In the rows, zero is written as 128.
One turn sends every row of this set to another row. A few are shown first. Where does it send the rows asked after them?
tikug: [134 129 126 109 115  97 120  97  99 137 110 134 113 137 113  93  99 133
  92 147 116 114 135 105 146 144 138 117 150 117 121 142  77 117  96 146]
fopum: [138 134 148 136 138 155 136 126 113 107 137 132 118 114 169 111 138 140
 142 104 130 121 128 149 156 166 112 136 117 130 105 130 134 123 152 130]
vope: [126 164 122 133 155 114 126 113 125 143 136 100 116 131 128  98 121 106
 146 111 146 134 117 124 130 108 132 117 134  84 103 135 108 144 179 116]
gav: [122 153 139  94 161 125  77 104 152 133  84 162 112 168 142 114 119 158
  91 117 104 136 131 123 142 138 126 113 151 106 121 127 140 137 121 119]
Fese: [121 145 149 118 119 133 120 105 129 124 117 120 114 104 130 146 135 119
 147 164 126 101 148 143 107 135 121  91 130 145 141 143 125 150 151  94]
fubin: [125 127 161 149 121  93 158 141 116 148 100 140 116 126 141 101 105 134
 102 131 105 140 140 102 146 120 154 129 144 125 121 136 122 132  85 159]
rakul: [161 117 101 129 157 138 129 115 147 139 119 166 125 104  84 139 132 147
  82  90 151 102 133 113 126 129 136 141 122 109 134 129 120 161 115 114]
Sakez: [140 143 152 134 116 100 128 105 107 130 109 140 121 139 124  90 107 126
  89 132 122 150 143 110 159 144 146 137 150 142 129 137 106 125  81 154]
puzu: [158 135 129 131 165 131 110  99 130 130 142 124 105 150 162 107 118 114
 127 119 132 135 115 137 150 140 109 135 120 105 117 140 122 123 179 132]
panaz: [127 165 153 141 117 144 112  88 130 124 121 108 120 123 118 122 147 101
 147 169 132 125 146 141 102 124 123 116 122 127 152 146 117 163 139 113]
Muze: [140 146 141 132 126 122 128 116 127 123  98 128 118 113 153 170 117 129
 142 159 118 107 140 153 114 121 115 109 126 133 148 128 154 145 159 123]
Tuliz: [157 117 116 137 159 141 132 120 153 139 127 168 121 104  82 128 142 141
  85  93 152 112 137 110 127 130 139 145 122 119 134 135 123 163 107 106]
piti: [109 179 123 108 149 113  93 118 136 132  76 144 118 159 110  99 126 156
 107 128 108 120 123 120 123 107 126 121 154  61 115 118 133 142 120 125]
zoru: [ 88 170 157 124 136 148 125 137 126 134  80 149 120 142 112  84 150 162
 124 128 102 105 127 120 121 127 132 128 142  77 104 134 136 161  95 123]
fati: [106 162 141 137 127 136 152 141 109 120 133 108 128  95 135 102 141 132
 160  97 143 120 130 135 136 134 133 117 132 108  92 124 119 144 152 113]
seg: [119 113 134 124 121  90 149 134 107 155 103 133 107 124 131 104  97 140
 104 146  98 104 133  98 133 119 145 109 144 101 113 142  94 124 101 150]
rerid: [154 115 114 148 157 145 137 127 156 142 127 163 121 103  87 124 149 140
  90  96 143 112 136 108 119 118 140 149 114 101 135 133 121 165 104 118]
sos: [158 114 100 140 156 141 133 122 148 141 119 162 124 104  89 137 138 147
  88  95 143 103 131 111 119 118 136 147 115  91 134 127 118 163 111 126]
Togir: [147 166 145 156 124 133 120  99 128 123 103 116 125 130 141 147 131 110
 142 163 124 132 138 151 110 110 116 134 119 115 159 130 145 158 146 143]
bis: [101 145 174 110 149 160 109 122 143 134  88 167 114 151 144  99 142 163
 108 116  98 122 135 124 139 159 132 119 139 120 111 144 143 155  97 117]

piti turns into gav
Togir turns into Muze
Now find these:
fubin turns into seg
fopum turns into fati
rerid turns into sos

One turn sends every row of this set to another row. A few are shown first. Where does it send the rows asked after them?
Nev: [145 115 159 126 138 132 125 142 130 142 119 142  83 144 141 123 145 160
 126 148 146  93 124]
nimi: [124 120 140 153 134 149 143 137 133 140 150 108 148 153 135 163 136  93
 112 129 150 101 125]
Bup: [144 135 138  66 146 143 127 134 122 157 145 126 130 151 135 111 164 154
  96  91 148 115 113]
kure: [151  78  93 106 124 130 125 148 127 165 105 167 102 131 118 141 158 125
 106 104 146 163 126]
Miv: [128 132 112 105 113 134 129 162 131 181 115 140 117 138 151 166 152 122
  88 168 128 153 134]
Kitu: [179 107  97 120 138 153 113 137 120 172 145 113 129 114 123 140 135 125
 116 170 136 114 113]
Kan: [140  99 145 164 121 129 132 139 128 165 116 116 153 130 120 140 145  85
 114 108 133 100 125]
dape: [147 127 151 122 136 130 131 131 132 129 113 120  89 145 138 107 150 155
 149 147 148 115 129]
turu: [130 124  99 136 131 153 132 141 133 171 127  98 124 150 132 136  92 157
 111 148 122 130 121]
Rudo: [132  90 113 117 127 140 119 141 135 175 118 165 109 147 106 126 144 130
 105  90 141 183 120]
fir: [106  89 148  87 129 136 120 132 146 176 122 136 141 165 118 117 170 108
 125  80 127 131 131]
peto: [128 110 101  86 115 141 126 139 136 161 125 120 111 147 132  69 121 121
 127 127 147 165 124]
taso: [111  75 115  80 125 133 146 130 143 143 130 108 126 175 148 133 154 123
 136  89 123 136 128]
sagev: [143 142 123  62 141 136 137 134 122 147 127 116 128 152 142 110 164 157
 106  92 147 118 122]
nivov: [136 143 110 102 116 139 131 142 135 165 128 112 127 141 145 143 158 115
 115 167 131 185 131]
pite: [136  61 123  74 128 129 129 140 133 159 132 139 127 148 138 144 182 105
 119 102 132 106 126]
Fas: [142 131 126  62 141 136 135 143 119 152 130 129 123 151 146 123 160 161
  91  95 147 101 119]
divaf: [147 125 172 130 144 142 116 129 133 144 139 134  94 147 128 104 147 154
 137 142 146 114 116]
diro: [117 130 139 152 129 139 145 142 135 143 120 111 149 151 132 159 141  92
 113 127 150  95 137]
Zeneb: [138  84  86  78 111 130 130 160 126 164 111 143  95 133 149 103 125 126
 103 141 150 124 127]
kegep: [142 146 117 132 131 146 108 139 133 194  94 121 143 127 100 114 135 129
 116 149 133 123 137]
kodu: [128 102 138 167 119 134 145 132 132 150 126  93 150 146 130 136 124  99
 124 102 127 119 121]
gegob: [134 127 136 145 132 143 141 133 132 137 135 104 154 142 129 153 154  81
 124 134 155 103 132]
kigik: [151  86 124 156 120 128 147 136 124 142 127  99 143 128 139 151 139  90
 124 117 134 103 120]
bebiz: [145  82  88 108 124 136 135 136 132 151 119 143 103 145 122 131 143 131
 122  98 143 188 120]
dera: [128 134 133 112 121 149 116 148 136 189 153 138 126 145 137 150 146 120
  91 161 126 174 117]
timit: [131  93 124  90 120 146 103 152 131 191 140 159 110 136 122  83 127 117
  95 129 148 136 114]

Bup turns into Fas
kodu turns into Kan
Now find these:
kegep turns into Kitu
divaf turns into Nev
peto turns into timit
Miv turns into nivov
pite turns into taso
gegob turns into nimi
kure turns into bebiz

One turn sends every row of this set to another row. A few are shown first. Where does it send the rows asked after them?
Rofif: [ 95 145 162 119 143 145 130 138 100 138  96 133 153]
mig: [146  91 108 115 143 108 107 131 111 139 120 118 119]
Mozun: [140 147 111 127 106 135 153 145 142 107 135 137 122]
Ris: [102 115  93 118 109 131 142 152 110 141 135 131 118]
poz: [106 136 116 108 127 157 156 115 113 127 139 130 118]
Sebib: [ 98 128 175 145 105 112 122 132 136 131 148 125 142]
gor: [144 115 137 128 100  93 116 143 149 112 122 109 127]
gipo: [125 136 107 100 121 113 136 140 129 141 127  85 123]
golog: [134 121 132 132 166 140 113 146  92 142 106 152 146]
Vaso: [114 157 142 150 150  95 104 143 141 121  92 132 144]
nenab: [118 117 174 140 131 137 124 103 124 112 139 150 133]
vodin: [135 150 169 142 120 127 134 125 148 109 149 133 139]
geno: [132 119 164 121 141 104 106 115 132 140 142  94 136]
zaga: [114 145 145 130  90 132 147 146 136  99 107 144 135]
verik: [127 123 144 118 138 101 103 156 114 145  91 101 150]
Mir: [ 96 114 169 143 135 116 103 146 103 151 120 136 153]
guf: [111 162 135 141 154 107 123 109 155 123 141 115 123]
Sisim: [101 101 118 126 142 130 114 147  87 158 119 140 135]
semus: [124 127 116 143 179 109 100 115 122 130 118 142 122]
pigak: [108 163  93 124 158 115 126 139 129 135 104 116 124]
dod: [129 138  99 146 133  99 120 132 153 103 116 141 110]
Doz: [125 102 120 128 132 142 125 136  96 118  99 167 127]
zanu: [126 146 181 142 151 127 112 142 120 131 115 138 160]
Beno: [132 136  90 114 144 150 146 146 105 135 122 136 126]
labo: [107 124 127 133  85 119 144 141 139 121 151 129 121]

golog turns into vodin
zaga turns into Doz
Now find these:
verik turns into gor
Ris turns into Mir
Vaso turns into dod

One turn sends every row of this set to another row. A few are shown first. Where does it send the rows asked after them?
mebeb: [171 130 106 143 155 159 157 153 135 107 145 111]
gorog: [133 153 135 134 124 123 138 122 114 123 139 127]
Muvem: [130 115  75 104 126 138 192 121 156 103 151 114]
suvi: [154 117 107 133 154 177 154 125 130 123 169 114]
bug: [131 140  98  70 147 177 182 139 115  97 136 123]
pufi: [146 124 114 128 159 150 161 118 111 110 148 171]
ridor: [137 150  92 144 139 152 179 115 112 107  82 119]
rubu: [150 145 107 131 141 152 210 101 137 142 143  97]
pufe: [145 162  82 106 117 166 177  91 117 132 131 105]
lani: [154 146 112 117 118 166 154 108 136 119  93 137]
Kubem: [136 143  89  97 145 162 146 127 115  65 124 115]
tusa: [173 140  97 128 154 121 174  89 128 105 104 115]
vaves: [117 141 115 109 136 109 205 104 117 108 115 109]
Dob: [146 136 143 149 133 143 198  96 127 126 133 110]
radoz: [120 170 108 108 129 143 152 116 107 137 133  93]
zepo: [142 142 107 110 136 158 171 112 116  79 123  66]
sif: [150 124 113  74 134 143 150  96 129 116 158 114]
mub: [120 148 123 112 163 181 189 122  97  86 135 114]
Ritin: [161 144 113 108 129 116 173  81 110  82 141 118]
sev: [122 137 109 111 129 125 168  95 159  76 135 108]
vis: [122 151  71 128 174 149 161 122 104 123 121 113]
Zeda: [142 160 112 114 143 159 165 125 137 118 118  67]
vug: [110 144 103 113 112 145 195 131 111  99 166 118]
Devoz: [138 118 105 128 128 151 162 119 121  90 179 142]
Nar: [126 108 138 127 167 122 188 127 123 103 123 108]
Lebi: [135 157 133 129 110 130 200 124 136 105 110 127]
Foveg: [136 115 105  96 149 143 180 134  88 139 140 131]
kad: [134 143 125 123 169 186 169  94 117  99 134 135]
Zadom: [138 149 117  78 143 144 182 152 132 135 116 122]
Musu: [163 117  98 127 135 112 169 151 145 123 128 114]
rusu: [121 173  97 129 155 131 155 151 119  96 128 127]
Bekep: [165 104  98 103 111 150 191 125 118 127 148 115]
zenip: [173 172 127 112 135 150 171  99 102 115 124 136]
bev: [156 146 123 109 116 151 182 127 146  77 127 146]
miret: [150 108  70 109 164 152 191 128 104 103 130 122]
Pef: [174 118 131  98 143 117 156 114 147 112 132 124]
bulo: [145 102  78 142 145 133 180  94 133  95 138 123]
dip: [117 148 109 103 177 125 180 132 111 111 161 136]
Rezu: [122 136 105 122 121 165 147 157 131 110 109 115]
debab: [158 113 133 116 164 129 183 133 144  81 136 104]

lani turns into Foveg
gorog turns into vug
Nar turns into zepo
Now find these:
radoz turns into Devoz
Kubem turns into Musu
suvi turns into Dob
sev turns into Rezu
ridor turns into miret

One turn sends every row of this set to another row. A few are shown first. Where does it send the rows asked after them?
Kizim: [169  86 138  80 195 110 114 148  75 146 119 164 100 111 158  99  87  82
 157 117  87 103 139 155 161 102 123 107 131 141 104 160 182 119 106 105
  43 187 134 151 104 116  78  94 145 132 143]
Dat: [169 117 151 121 165 172  98 129 127 171 105 162 115 170 155 111 120 125
 128 121 135 153 139 163 150 129 143 114  78 121 101 172 139 138  72  78
  71 124  96 168 111 148 131  85 111 152 194]
mas: [165  93 147  87 170 102 135 142  95 125 112 163 119 107 144  78  92  79
 145 126  86  92 140 141 133 112 113 111 139 116 117 146 193 126 114 100
  76 168 121 125  95 105  74 108 155 144 137]
kube: [183 148 159 107 157 123 126 124 133 141 102 134 127 139 135 110 147 116
 121 152 149 147 147 121 185 134 127 111 108 147 113 167 145 117  46  92
  72 114 109 166 119 142 111  65 120 142 176]
bivuk: [205 138 158 115 151 136 135 122 124 143 102 139 120 151 153 117 139 116
 119 166 156 144 141 121 185 107 134 115 101 151  98 175 138 115  56  97
  77 109 109 151 127 152 100  63 129 148 168]
gome: [184 136 156 119 163 126 115 135 113 141 131 130 123 126 156 119 125 116
 122 164 148 139 152 106 184 138 137  99 115 158  92 172 141 132  48  86
  51 104 123 147 120 137  94  55 116 147 172]
Gop: [172 107 156 129 150 170 132 138 122 124 132 137 121 111 141 113 115  96
 132 138 163 145 139 137 133  78 136  99 113 115 118 164 136 133  65 105
  92  88 100 138 129 145 131  98 105 187 166]
kas: [183 118 168 129 135 152 139 146 113 127 111 154 102 111 143 114 123 116
 116 145 165 145 141 126 113  95 134 103 113 131 122 159 137 144  51  89
  88  94  83 154 125 143 115  97 127 173 163]
nuz: [190 119 150 131 139 174 138 135  98 128 108 151 112 151 135 112 129 106
 133 152 165 139 145 125 127  84 142  93 111 120 112 169 137 124  62  92
 100  96 100 148 126 138 120  97 103 176 166]
kig: [149  95 150 109 158 120 106 166  76 146 131 158 104 109 139  99  96  86
 137 112  92 107 120 159 128 101 119 105 130 119  98 175 176 118 136 108
  77 192 123 120  95 101  77 110 140 148 152]
Rari: [172  93 153  79 191 107 103 144  94 139 117 169 114 111 151  90  93  81
 152 127  77 107 122 159 165 112 119 120 133 127 103 163 187 122 110 112
  49 186 121 131 112 107  81 101 155 136 141]
levo: [167 121 169 127 149 170 122 142 117 119 113 149 114 131 117 105 125 106
 135 138 160 146 145 128 123  94 136 100 117 119 125 161 141 128  51  84
  95 109  86 148 122 147 133  94 105 183 162]
zovi: [201 135 150 109 155 124 129 129 104 150 109 143 119 130 154 121 141 123
 126 162 148 156 142 124 173 124 134 112 102 143 102 172 149 130  33  98
  53 101 111 174 126 127 104  78 125 130 181]
tima: [162 104 140  91 198 114 104 143  75 137 122 161 117 115 156  95  77  83
 154 130  80 107 130 164 170 110 118 118 124 131  99 167 178 128 117 114
  57 185 126 139 112 119  84 106 154 133 128]
vadi: [149 106 142 117 173 130 109 157  76 124 132 160 108 112 151 100  90  78
 145 117  91 106 133 167 137 112 106 106 138 121 107 167 169 117 142 114
  79 184 125 121 103 103  84 116 138 137 143]
vuza: [172 127 144 132 165 178 100 130 115 169 126 170 122 158 162 109  98 132
 112 131 152 150 142 141 146 129 144 100  68 128  86 163 143 134  99  84
  59 124 111 173 112 122 112  92 122 165 198]
Goruf: [152  91 153 107 166 122 103 156  88 137 130 171 108 113 149  94 101  75
 144 117  82  99 127 163 131 120 116 110 141 118 111 163 174 118 131 108
  70 189 120 119  98 100  82 114 140 139 159]
Gikam: [183 132 152 112 158 118 138 119 128 142 121 120 135 119 157 115 132 107
 122 159 144 149 141 114 194 119 127 104 105 147 100 166 128 121  58  99
  69 100 122 153 120 148 106  75 120 144 187]
pugof: [160 106 137  99 174 102 136 144  86 119 114 151 121 106 152  87  81  81
 143 130  90  91 150 151 146 114 107 115 136 125 113 153 185 129 124 102
  85 163 125 123  95 116  70 100 155 139 122]
rar: [161  92 143  93 174 104 145 149  99 136 116 153 100 101 154  90  89  79
 134 110 102  89 149 144 134 100 112 106 144 135 120 147 187 120 116 109
  73 173 127 129  91 121  69  92 158 143 132]
Rere: [175 107 138 119 163 169 111 122 124 170 117 157 127 148 172 115 103 118
 124 125 138 154 134 166 160 115 140 112  66 121  92 171 130 136  97  89
  69 108 109 171 116 141 125  96 113 159 205]
tudem: [164  99 141  84 159  91 137 154  85 133 112 150 115 101 138  85  92  90
 138 122  95  96 137 140 136 102 116 109 134 122 106 161 193 128 120  98
  86 162 126 128  91 105  63  95 149 150 129]
zad: [157  90 146 111 171 136 117 158  84 136 133 167  99 111 147 100  94  75
 146 104 101 105 143 163 132  98 112 108 134 125 107 160 180 101 133 116
  62 197 129 132  96  99  80 100 140 139 158]
zedo: [184 118 147 127 150 169 105 128 108 174 108 165 104 169 169 124 123 121
 118 141 143 140 130 156 152 117 153 106  81 137  99 181 121 136  81  89
  79 119 101 169 122 154 120  90 115 158 188]
Zug: [180 124 152 123 161 171 121 147 123 125 125 149 107 123 141 105 107 117
 120 128 178 141 139 130 122  90 134  90 125 125 114 163 153 145  67  96
  82  84  99 134 131 128 117  86 111 190 145]
gidos: [183 116 160 142 148 178 109 142 115 165 114 164 106 152 166 122 118 129
 120 132 147 166 136 159 133 112 136 119  76 119  88 175 140 133  74  89
  64 122  92 156 115 132 118  90 129 142 205]
niki: [170  95 145  80 181 102 103 155  77 154 120 156 114 111 146  97  88  92
 149 127  82 109 123 159 167 100 128 121 119 127  90 177 193 125 110 110
  54 186 127 137 104 110  72  89 151 139 136]

kube turns into Dat
kig turns into tudem
Gikam turns into Rere
Now find these:
Rari turns into Goruf
Zug turns into gome
pugof turns into tima
nuz turns into bivuk
zovi turns into gidos
Kizim turns into zad

